In the data rows, 50 means zero.
Each row of this table is followed by its label. One hidden rule gives the labels. It looks at one to three of the table's principal directions, none of them among the few with the most spread.
array([59, 57, 56, 66, 49, 52, 51, 36, 31, 44, 57, 54, 60, 49, 59, 53, 36, 55, 49, 36, 53, 62, 49, 54, 51, 57, 46, 56, 18, 56, 59, 66]) 3
array([55, 49, 48, 36, 44, 57, 42, 57, 61, 55, 60, 57, 52, 45, 49, 50, 40, 48, 54, 60, 41, 46, 58, 55, 50, 60, 44, 53, 40, 43, 55, 50]) 0
array([52, 46, 59, 42, 23, 36, 51, 28, 28, 47, 91, 53, 71, 44, 56, 44, 23, 64, 45, 53, 63, 60, 27, 72, 61, 73, 30, 62, 54, 47, 50, 54]) 3
array([43, 52, 55, 26, 25, 25, 57, 32, 47, 61, 59, 45, 43, 45, 47, 42, 61, 34, 41, 62, 79, 46, 22, 54, 63, 48, 47, 56, 85, 45, 38, 25]) 1
array([18, 80, 61, 71, 40, 25, 76, 44, 46, 56, 30, 24, 47, 62, 53, 47, 70, 26, 67, 64, 72, 27, 47, 42, 52, 35, 43, 41, 66, 79, 56, 61]) 2
array([47, 43, 56, 31, 48, 37, 55, 46, 46, 61, 57, 43, 40, 53, 48, 41, 57, 50, 39, 60, 57, 54, 40, 43, 62, 40, 50, 41, 88, 56, 42, 36]) 0
array([62, 24, 40, 14, 54, 68, 29, 65, 63, 58, 54, 64, 40, 33, 35, 49, 58, 50, 55, 64, 39, 60, 52, 41, 34, 65, 58, 38, 56, 25, 49, 22]) 3
array([58, 50, 46, 36, 52, 62, 37, 56, 45, 73, 80, 41, 40, 69, 53, 57, 29, 64, 30, 61, 18, 65, 55, 35, 61, 66, 52, 28, 45, 60, 62, 69]) 1
array([59, 82, 51, 70, 50, 34, 44, 44, 11, 44, 58, 31, 60, 77, 67, 64, 52, 58, 20, 28, 67, 90, 37, 64, 57, 48, 50, 52, 31, 57, 59, 71]) 1
array([49, 49, 42, 54, 49, 49, 38, 50, 44, 41, 71, 59, 58, 51, 48, 57, 33, 80, 46, 39, 42, 55, 39, 64, 50, 58, 46, 64, 37, 39, 57, 60]) 1
array([ 9, 38, 30, 26, 32, 32, 49, 47, 81, 63, 59, 40, 36, 40, 24, 38, 61, 41, 76, 95, 80, 13, 32, 44, 32, 51, 53, 41, 99, 42, 46, 13]) 3
array([48, 28, 42, 67, 68, 59, 39, 71, 59, 12, 44, 70, 72, 40, 40, 51, 40, 87, 64, 25, 29, 44, 50, 69, 32, 45, 50, 70, 50, 24, 43, 51]) 0
array([34, 49, 44, 42, 44, 50, 47, 51, 75, 65, 36, 63, 28, 48, 32, 48, 65, 32, 59, 67, 64, 21, 64, 41, 58, 39, 58, 47, 55, 51, 51, 35]) 1
array([67, 38, 45, 52, 61, 71, 40, 63, 44, 39, 55, 55, 59, 49, 54, 58, 53, 65, 46, 39, 40, 70, 53, 65, 44, 65, 45, 53, 37, 35, 48, 54]) 2
array([56, 62, 65, 83, 55, 38, 61, 42, 21, 24, 38, 56, 65, 53, 56, 55, 46, 65, 44,  9, 43, 57, 40, 59, 57, 35, 48, 70, 30, 54, 48, 74]) 0
array([44, 72, 53, 60, 61, 49, 63, 60, 62, 50, 28, 46, 43, 53, 54, 51, 58, 42, 62, 49, 45, 31, 69, 47, 52, 28, 48, 58, 36, 64, 57, 62]) 0
array([52, 31, 45, 49, 64, 70, 53, 50, 64, 51, 37, 57, 41, 35, 42, 45, 57, 42, 68, 58, 47, 39, 63, 37, 37, 51, 56, 43, 46, 49, 48, 38]) 3
array([44, 44, 51, 27, 19, 34, 54, 43, 45, 66, 92, 32, 57, 58, 52, 47, 33, 56, 31, 71, 50, 51, 27, 59, 64, 74, 38, 45, 94, 50, 39, 48]) 1
array([65, 66, 51, 46, 60, 62, 53, 55, 40, 66, 35, 33, 35, 59, 57, 57, 73, 25, 41, 54, 53, 69, 60, 37, 47, 51, 55, 35, 34, 59, 55, 53]) 2
array([46, 42, 49, 19, 25, 50, 51, 35, 77, 81, 60, 61, 30, 40, 42, 43, 44, 26, 47, 77, 53, 24, 53, 36, 68, 58, 54, 46, 62, 52, 45, 31]) 1
array([65, 44, 57, 51, 68, 65, 58, 56, 59, 55, 19, 52, 36, 51, 55, 48, 69, 30, 43, 44, 41, 52, 71, 32, 56, 35, 61, 39, 50, 59, 40, 44]) 0
array([49, 66, 58, 70, 62, 33, 53, 49, 37, 28, 25, 57, 54, 51, 56, 54, 62, 59, 47, 16, 53, 57, 38, 55, 53, 22, 55, 68, 38, 48, 51, 55]) 1
array([68, 34, 48, 47, 66, 52, 24, 60, 30, 25, 59, 63, 65, 52, 54, 53, 44, 81, 36, 23, 38, 90, 30, 64, 43, 53, 52, 55, 44, 22, 49, 46]) 0
array([74, 24, 41, 52, 57, 67, 37, 61, 37, 27, 69, 50, 74, 50, 56, 58, 41, 77, 29, 29, 37, 84, 36, 73, 40, 75, 48, 57, 57, 21, 31, 49]) 2
array([85, 26, 53, 25, 64, 87, 40, 62, 65, 65, 58, 69, 42, 40, 56, 51, 28, 55, 40, 49,  0, 60, 78, 32, 57, 65, 55, 40, 27, 48, 51, 55]) 0
array([74, 29, 58, 33, 31, 60, 57, 45, 43, 56, 77, 48, 66, 45, 64, 47, 35, 49, 28, 55, 47, 67, 51, 66, 65, 79, 37, 51, 69, 47, 31, 46]) 2
array([66, 57, 52, 50, 39, 56, 51, 47, 40, 50, 60, 41, 57, 57, 58, 57, 48, 40, 33, 44, 48, 63, 43, 63, 58, 67, 44, 56, 40, 43, 41, 61]) 3
array([49, 52, 51, 89, 61, 44, 40, 51, 24,  1, 51, 66, 82, 49, 52, 59, 38, 91, 57,  2, 42, 64, 24, 79, 38, 48, 42, 80, 18, 27, 54, 73]) 1
array([56, 41, 46, 63, 71, 61, 51, 61, 59, 27, 33, 58, 60, 39, 58, 55, 52, 69, 59, 26, 30, 52, 48, 54, 37, 44, 53, 65, 38, 38, 46, 50]) 1
array([33, 63, 49, 52, 43, 35, 54, 48, 64, 50, 28, 63, 41, 41, 36, 44, 66, 34, 67, 58, 85, 23, 63, 56, 50, 25, 52, 63, 51, 53, 54, 34]) 0
array([61, 35, 38, 71, 89, 78, 34, 73, 50, 19, 51, 66, 70, 39, 54, 59, 26, 99, 70, 23, 10, 64, 66, 55, 20, 52, 51, 60,  8, 39, 69, 69]) 3
array([65, 61, 61, 62, 55, 51, 52, 47, 33, 41, 43, 56, 56, 52, 56, 52, 46, 50, 43, 29, 44, 61, 56, 54, 57, 42, 48, 59, 24, 54, 53, 66]) 0
array([40, 65, 62, 65, 50, 36, 70, 44, 53, 48, 26, 43, 48, 55, 58, 42, 63, 30, 54, 49, 70, 36, 58, 50, 61, 26, 47, 53, 61, 68, 44, 51]) 3
array([56, 39, 30,  3, 52, 56, 23, 67, 64, 69, 72, 45, 33, 54, 45, 52, 59, 57, 34, 73, 49, 70, 37, 51, 47, 62, 55, 38, 73, 25, 50, 23]) 1
array([43, 79, 52, 40, 38, 34, 51, 44, 49, 76, 63, 22, 37, 77, 60, 52, 45, 29, 31, 67, 42, 51, 39, 32, 65, 50, 52, 32, 56, 67, 57, 66]) 0
array([70, 41, 49, 59, 56, 68, 62, 40, 41, 47, 40, 45, 49, 45, 55, 54, 61, 36, 39, 39, 58, 62, 53, 50, 47, 59, 55, 52, 43, 49, 33, 46]) 2
array([37, 84, 52, 69, 48, 32, 59, 54, 53, 47, 12, 44, 45, 58, 53, 55, 79, 23, 55, 46, 84, 40, 63, 56, 51, 24, 53, 58, 42, 60, 54, 48]) 1
array([29, 64, 51, 53, 56, 43, 62, 49, 57, 69, 26, 29, 26, 60, 44, 49, 74, 24, 62, 69, 53, 33, 51, 17, 45, 36, 61, 24, 64, 72, 56, 49]) 2
array([46, 36, 47, 32, 50, 45, 37, 48, 45, 56, 71, 55, 47, 46, 45, 47, 40, 72, 50, 57, 41, 60, 35, 42, 48, 56, 51, 41, 63, 45, 58, 41]) 2
array([45, 62, 43, 75, 52, 67, 58, 61, 64, 57, 34, 42, 49, 59, 51, 61, 52, 36, 58, 57, 46, 33, 86, 44, 45, 55, 54, 41, 29, 68, 57, 69]) 2
array([44, 45, 50, 19, 22, 39, 48, 47, 50, 74, 93, 41, 52, 52, 48, 48, 26, 60, 40, 77, 39, 48, 38, 48, 60, 74, 40, 40, 79, 53, 53, 49]) 1
array([37, 52, 47, 56, 49, 49, 35, 56, 56, 44, 42, 60, 44, 59, 32, 49, 58, 43, 59, 52, 53, 37, 48, 51, 51, 45, 53, 47, 43, 39, 54, 53]) 3
array([42, 63, 39, 46, 54, 51, 27, 71, 64, 54, 42, 50, 43, 65, 46, 60, 55, 47, 50, 54, 34, 51, 54, 41, 44, 49, 59, 38, 37, 41, 64, 55]) 1
array([38, 52, 38, 50, 44, 34, 49, 52, 44, 44, 56, 39, 53, 57, 42, 48, 65, 55, 43, 58, 93, 55, 43, 73, 46, 43, 48, 57, 82, 43, 41, 33]) 3
array([46, 25, 66, 75, 56, 43, 68, 31, 31, 23, 56, 62, 73, 33, 55, 40, 28, 84, 63, 24, 35, 47, 31, 51, 49, 47, 42, 61, 60, 57, 43, 59]) 2
array([30, 56, 62, 41, 20, 20, 69, 22, 53, 60, 59, 50, 48, 42, 49, 36, 45, 34, 54, 64, 76, 23, 30, 53, 70, 44, 41, 61, 77, 60, 43, 39]) 0
array([46, 52, 54, 70, 58, 45, 45, 45, 35, 26, 47, 66, 65, 42, 54, 51, 45, 72, 64, 27, 54, 58, 39, 63, 44, 45, 43, 66, 24, 44, 62, 58]) 1
array([56, 39, 50, 32, 54, 54, 50, 44, 47, 64, 72, 47, 46, 44, 55, 46, 32, 65, 48, 59, 31, 58, 45, 36, 50, 59, 49, 41, 56, 58, 57, 49]) 3
array([48, 44, 42, 15, 33, 43, 42, 44, 64, 71, 56, 51, 29, 46, 38, 44, 66, 28, 40, 74, 76, 45, 40, 48, 58, 52, 56, 46, 78, 38, 40, 17]) 0
array([45, 47, 49, 73, 57, 59, 41, 52, 42, 33, 52, 63, 62, 47, 42, 55, 33, 70, 68, 35, 29, 46, 51, 49, 36, 57, 49, 52, 17, 46, 65, 71]) 3
array([38, 64, 34, 40, 62, 55, 44, 75, 73, 63, 38, 31, 34, 63, 48, 55, 70, 40, 56, 72, 49, 43, 62, 43, 39, 44, 55, 37, 58, 50, 57, 46]) 2
array([54, 54, 46, 68, 69, 56, 46, 50, 33, 36, 55, 50, 55, 55, 54, 54, 47, 73, 51, 34, 51, 65, 47, 60, 44, 47, 47, 57, 28, 50, 60, 65]) 2
array([51, 48, 41, 54, 39, 45, 44, 57, 46, 33, 89, 46, 77, 55, 54, 59, 14, 90, 37, 36, 24, 52, 30, 77, 49, 69, 38, 73, 53, 33, 45, 71]) 0
array([56, 43, 58, 48, 50, 62, 57, 44, 52, 67, 47, 50, 38, 49, 49, 50, 44, 39, 49, 54, 24, 43, 59, 22, 56, 57, 57, 33, 44, 65, 51, 59]) 2
array([38, 49, 45, 44, 52, 42, 47, 53, 61, 42, 42, 56, 45, 44, 38, 45, 62, 50, 61, 52, 64, 35, 40, 58, 46, 36, 50, 62, 61, 36, 46, 36]) 0
array([41, 57, 55, 50, 38, 46, 55, 45, 53, 62, 46, 43, 43, 57, 46, 44, 57, 24, 53, 68, 66, 38, 58, 46, 57, 50, 48, 39, 57, 61, 49, 50]) 3
array([43, 66, 53, 53, 20, 34, 54, 39, 36, 58, 60, 38, 54, 59, 45, 53, 53, 30, 41, 59, 76, 48, 42, 60, 56, 62, 45, 49, 56, 53, 47, 54]) 3
array([40, 84, 57, 67, 54, 32, 60, 46, 45, 49, 22, 40, 42, 64, 58, 51, 71, 29, 50, 42, 70, 45, 50, 48, 58, 22, 53, 54, 39, 64, 55, 58]) 0
array([78, 44, 45, 59, 86, 82, 31, 78, 46, 33, 40, 61, 56, 53, 56, 58, 48, 70, 47, 27, 20, 78, 75, 54, 37, 48, 54, 49, 12, 39, 58, 65]) 3
array([67, 37, 68, 56, 53, 56, 53, 36, 30, 50, 56, 62, 53, 50, 59, 49, 36, 59, 35, 30, 28, 66, 47, 40, 69, 55, 50, 45, 39, 59, 48, 63]) 1
array([56, 65, 50, 61, 70, 42, 62, 56, 52, 37, 22, 45, 45, 55, 64, 53, 71, 52, 37, 26, 58, 54, 49, 59, 57, 17, 55, 70, 54, 51, 39, 47]) 1
array([36, 60, 48, 63, 54, 36, 55, 51, 49, 35, 42, 44, 58, 49, 52, 52, 50, 61, 61, 39, 45, 42, 33, 51, 39, 40, 50, 60, 51, 48, 52, 55]) 3
array([49, 61, 51, 57, 57, 43, 58, 57, 55, 45, 31, 49, 49, 54, 54, 50, 64, 46, 46, 44, 67, 47, 63, 59, 55, 29, 51, 60, 57, 55, 45, 46]) 0
array([52, 58, 69, 69, 49, 38, 86, 32, 52, 41, 18, 51, 53, 37, 62, 42, 57, 30, 55, 32, 58, 28, 54, 46, 60, 25, 49, 70, 53, 69, 34, 50]) 0
array([15, 74, 55, 60, 51, 22, 66, 50, 66, 52, 22, 45, 39, 53, 51, 45, 68, 41, 71, 56, 63, 18, 48, 40, 55, 16, 50, 54, 65, 69, 59, 47]) 1
array([54, 30, 39, 13, 28, 61, 38, 47, 72, 73, 68, 61, 38, 38, 37, 45, 52, 32, 46, 82, 68, 42, 55, 55, 55, 72, 50, 45, 67, 34, 41, 20]) 1
array([90, 59, 51, 63, 66, 76, 39, 48, 22, 49, 56, 44, 58, 63, 74, 65, 40, 50, 22, 26, 35, 99, 59, 51, 51, 69, 53, 44,  0, 51, 56, 74]) 3
array([65, 18, 61, 34, 50, 64, 49, 42, 54, 55, 65, 75, 46, 37, 45, 38, 32, 60, 45, 49, 29, 46, 55, 45, 68, 56, 47, 50, 56, 47, 41, 45]) 0
array([39, 77, 50, 34, 43, 45, 56, 57, 76, 85, 35, 32, 20, 72, 51, 47, 70,  6, 43, 83, 60, 28, 72, 34, 71, 35, 54, 31, 62, 70, 53, 49]) 0
array([53, 60, 50, 41, 57, 57, 49, 63, 49, 65, 44, 32, 38, 63, 54, 55, 66, 36, 45, 62, 38, 60, 55, 36, 48, 54, 51, 30, 52, 57, 55, 56]) 2
array([56, 43, 67, 59, 55, 53, 59, 42, 32, 52, 45, 48, 50, 57, 56, 43, 55, 42, 45, 47, 49, 61, 54, 40, 62, 48, 47, 34, 55, 66, 47, 58]) 2
array([44, 55, 43, 48, 50, 46, 38, 63, 52, 45, 63, 49, 56, 57, 45, 54, 38, 69, 49, 49, 37, 50, 47, 57, 46, 51, 48, 54, 49, 42, 57, 59]) 0
array([64, 55, 48, 46, 67, 51, 53, 52, 42, 49, 42, 38, 47, 52, 64, 51, 61, 50, 39, 42, 56, 74, 47, 48, 44, 41, 55, 49, 51, 52, 47, 43]) 3
Which label does each new row get?
array([46, 42, 46, 33, 46, 58, 49, 44, 59, 76, 47, 44, 25, 53, 38, 47, 67, 24, 49, 75, 59, 44, 52, 27, 53, 56, 60, 25, 65, 56, 48, 34]) >> 2
array([31, 32, 47, 26, 40, 48, 58, 64, 89, 63, 46, 55, 42, 36, 37, 39, 53, 44, 70, 82, 46, 12, 66, 43, 48, 45, 48, 45, 92, 52, 43, 28]) >> 1
array([87, 21, 54, 35, 64, 89, 54, 51, 45, 69, 57, 50, 41, 46, 59, 49, 47, 44, 31, 56, 30, 75, 77, 35, 56, 70, 54, 28, 48, 60, 41, 48]) >> 2
array([41, 66, 50, 96, 75, 59, 58, 60, 53, 33, 17, 57, 50, 58, 49, 58, 55, 58, 65, 27, 43, 33, 80, 49, 47, 24, 56, 59, 14, 67, 61, 78]) >> 1
array([92,  4, 47,  5, 48, 80, 30, 56, 64, 56, 79, 76, 56, 29, 56, 45, 31, 61, 28, 53, 30, 76, 56, 63, 59, 79, 48, 54, 57, 19, 32, 23]) >> 1
array([43, 34, 44, 29, 40, 44, 49, 37, 59, 56, 68, 56, 48, 34, 47, 40, 44, 55, 57, 67, 69, 45, 38, 54, 49, 56, 47, 54, 72, 44, 47, 25]) >> 2
array([41, 74, 57, 56, 43, 31, 57, 44, 45, 52, 32, 55, 40, 52, 42, 48, 67, 34, 53, 48, 80, 37, 56, 56, 60, 26, 50, 62, 43, 58, 55, 48]) >> 0
array([61, 58, 56, 89, 69, 57, 53, 54, 34, 23, 41, 54, 70, 61, 68, 60, 37, 73, 42, 10, 28, 64, 53, 61, 54, 43, 48, 64, 17, 53, 52, 83]) >> 1
array([58, 50, 50, 50, 54, 56, 57, 51, 40, 59, 40, 27, 47, 57, 60, 55, 70, 33, 40, 54, 53, 71, 46, 37, 42, 60, 56, 29, 63, 57, 43, 45]) >> 2
array([65, 41, 52, 40, 35, 43, 40, 44, 44, 39, 65, 66, 68, 41, 56, 48, 37, 58, 36, 39, 64, 67, 40, 75, 57, 58, 44, 68, 51, 31, 41, 37]) >> 0
array([51, 30, 39, 26, 60, 71, 48, 56, 77, 73, 42, 46, 23, 44, 38, 46, 63, 31, 55, 76, 37, 37, 62, 20, 42, 55, 65, 26, 66, 50, 44, 30]) >> 3
array([47, 62, 58, 71, 50, 38, 52, 42, 37, 35, 34, 57, 58, 49, 54, 55, 53, 52, 53, 25, 50, 53, 37, 50, 49, 41, 53, 60, 31, 50, 54, 58]) >> 1
array([59, 37, 28, 44, 55, 66, 23, 56, 50, 47, 71, 55, 57, 46, 47, 63, 32, 73, 46, 46, 34, 71, 42, 49, 28, 76, 60, 46, 29, 29, 59, 47]) >> 2
array([53, 49, 54, 55, 23, 35, 55, 22, 22, 40, 85, 53, 73, 41, 55, 51, 27, 67, 40, 39, 72, 61, 22, 78, 57, 70, 36, 73, 48, 44, 46, 54]) >> 2
array([37, 44, 45, 62, 41, 43, 48, 49, 61, 34, 59, 60, 67, 46, 48, 49, 32, 67, 57, 44, 51, 35, 45, 67, 50, 53, 45, 66, 54, 42, 47, 53]) >> 1
array([46, 38, 61, 56, 51, 43, 69, 29, 52, 44, 48, 65, 48, 34, 46, 37, 41, 57, 58, 40, 52, 28, 45, 47, 62, 33, 48, 67, 58, 59, 40, 46]) >> 0
array([33, 79, 48, 62, 70, 46, 52, 70, 68, 53,  7, 42, 35, 60, 56, 54, 79, 32, 68, 54, 55, 38, 71, 36, 43, 21, 58, 41, 36, 65, 67, 53]) >> 1
array([62, 33, 46, 39, 58, 59, 30, 54, 47, 40, 78, 65, 63, 44, 57, 50, 24, 85, 46, 41, 30, 71, 41, 62, 49, 63, 44, 57, 39, 33, 57, 52]) >> 1
array([55, 48, 51, 44, 47, 60, 41, 56, 68, 51, 41, 66, 48, 44, 47, 51, 45, 39, 56, 49, 33, 38, 61, 44, 52, 53, 53, 52, 31, 41, 51, 50]) >> 0
array([36, 65, 49, 37, 48, 42, 59, 60, 75, 75, 34, 31, 29, 65, 54, 46, 69, 21, 47, 77, 54, 32, 63, 33, 61, 35, 55, 32, 78, 67, 48, 42]) >> 1
array([83,  9, 55, 40, 54, 67, 40, 47, 32, 36, 91, 71, 77, 35, 64, 52,  6, 99, 28, 23,  8, 85, 39, 61, 55, 78, 43, 60, 48, 35, 42, 56]) >> 1
array([72, 16, 59, 24, 41, 46, 47, 28, 28, 57, 79, 53, 58, 40, 63, 43, 34, 64, 23, 45, 44, 87, 21, 42, 60, 70, 52, 38, 82, 45, 36, 29]) >> 2
array([50, 43, 47, 49, 47, 62, 56, 52, 60, 59, 28, 49, 35, 45, 38, 53, 75, 24, 53, 58, 57, 38, 60, 38, 46, 54, 60, 41, 57, 49, 39, 37]) >> 2
array([32, 48, 48, 69, 46, 31, 49, 39, 51, 21, 28, 69, 59, 32, 33, 45, 60, 51, 72, 33, 83, 33, 35, 62, 34, 32, 55, 73, 49, 34, 45, 31]) >> 3
array([31, 46, 47, 48, 38, 38, 50, 39, 55, 40, 42, 59, 48, 34, 28, 40, 64, 36, 74, 60, 85, 28, 35, 59, 37, 45, 48, 61, 60, 35, 45, 28]) >> 3
array([31, 37, 34, 23, 33, 47, 35, 59, 75, 64, 71, 51, 47, 41, 32, 48, 38, 56, 65, 83, 45, 31, 47, 44, 35, 67, 52, 39, 74, 39, 56, 32]) >> 3
array([50, 32, 46, 42, 53, 56, 42, 50, 50, 49, 55, 59, 48, 43, 43, 48, 52, 58, 55, 53, 51, 54, 45, 48, 45, 56, 52, 45, 56, 41, 49, 38]) >> 2
array([44, 64, 49, 49, 58, 49, 45, 59, 58, 58, 35, 47, 35, 61, 50, 54, 64, 40, 50, 52, 41, 45, 52, 38, 55, 39, 56, 43, 42, 53, 58, 55]) >> 1
array([62, 55, 68, 54, 53, 45, 54, 40, 29, 48, 44, 58, 48, 55, 55, 44, 56, 44, 39, 36, 61, 64, 52, 54, 70, 37, 46, 53, 42, 58, 49, 55]) >> 0
array([24, 48, 42, 21, 25, 34, 52, 58, 72, 66, 84, 37, 50, 50, 38, 42, 36, 58, 60, 89, 47, 20, 40, 58, 52, 62, 35, 49, 95, 47, 49, 44]) >> 0
array([61, 52, 57, 40, 33, 44, 50, 21, 25, 58, 77, 54, 54, 41, 56, 48, 37, 50, 42, 50, 69, 68, 32, 57, 59, 67, 42, 56, 35, 52, 56, 49]) >> 2
array([61, 61, 56, 44, 48, 53, 39, 52, 48, 65, 50, 46, 44, 67, 58, 53, 44, 33, 33, 53, 35, 64, 60, 35, 61, 54, 56, 31, 36, 58, 57, 61]) >> 0
array([39, 48, 30, 37, 47, 62, 32, 76, 75, 55, 76, 39, 59, 58, 50, 55, 34, 63, 60, 78, 34, 45, 59, 61, 36, 74, 41, 42, 54, 39, 60, 56]) >> 2
array([53, 60, 52, 81, 48, 47, 57, 52, 37, 32, 60, 50, 72, 62, 57, 58, 28, 74, 37, 26, 41, 50, 57, 72, 60, 48, 43, 69, 38, 56, 47, 81]) >> 0
array([28, 52, 38, 33, 48, 41, 28, 66, 58, 63, 49, 45, 37, 57, 33, 54, 63, 49, 62, 74, 50, 50, 45, 32, 32, 53, 60, 23, 65, 44, 67, 36]) >> 2
array([12, 72, 45, 71, 59, 29, 50, 62, 65, 44, 24, 44, 39, 66, 37, 50, 66, 49, 70, 54, 56, 19, 52, 41, 45, 17, 57, 47, 59, 59, 61, 56]) >> 0
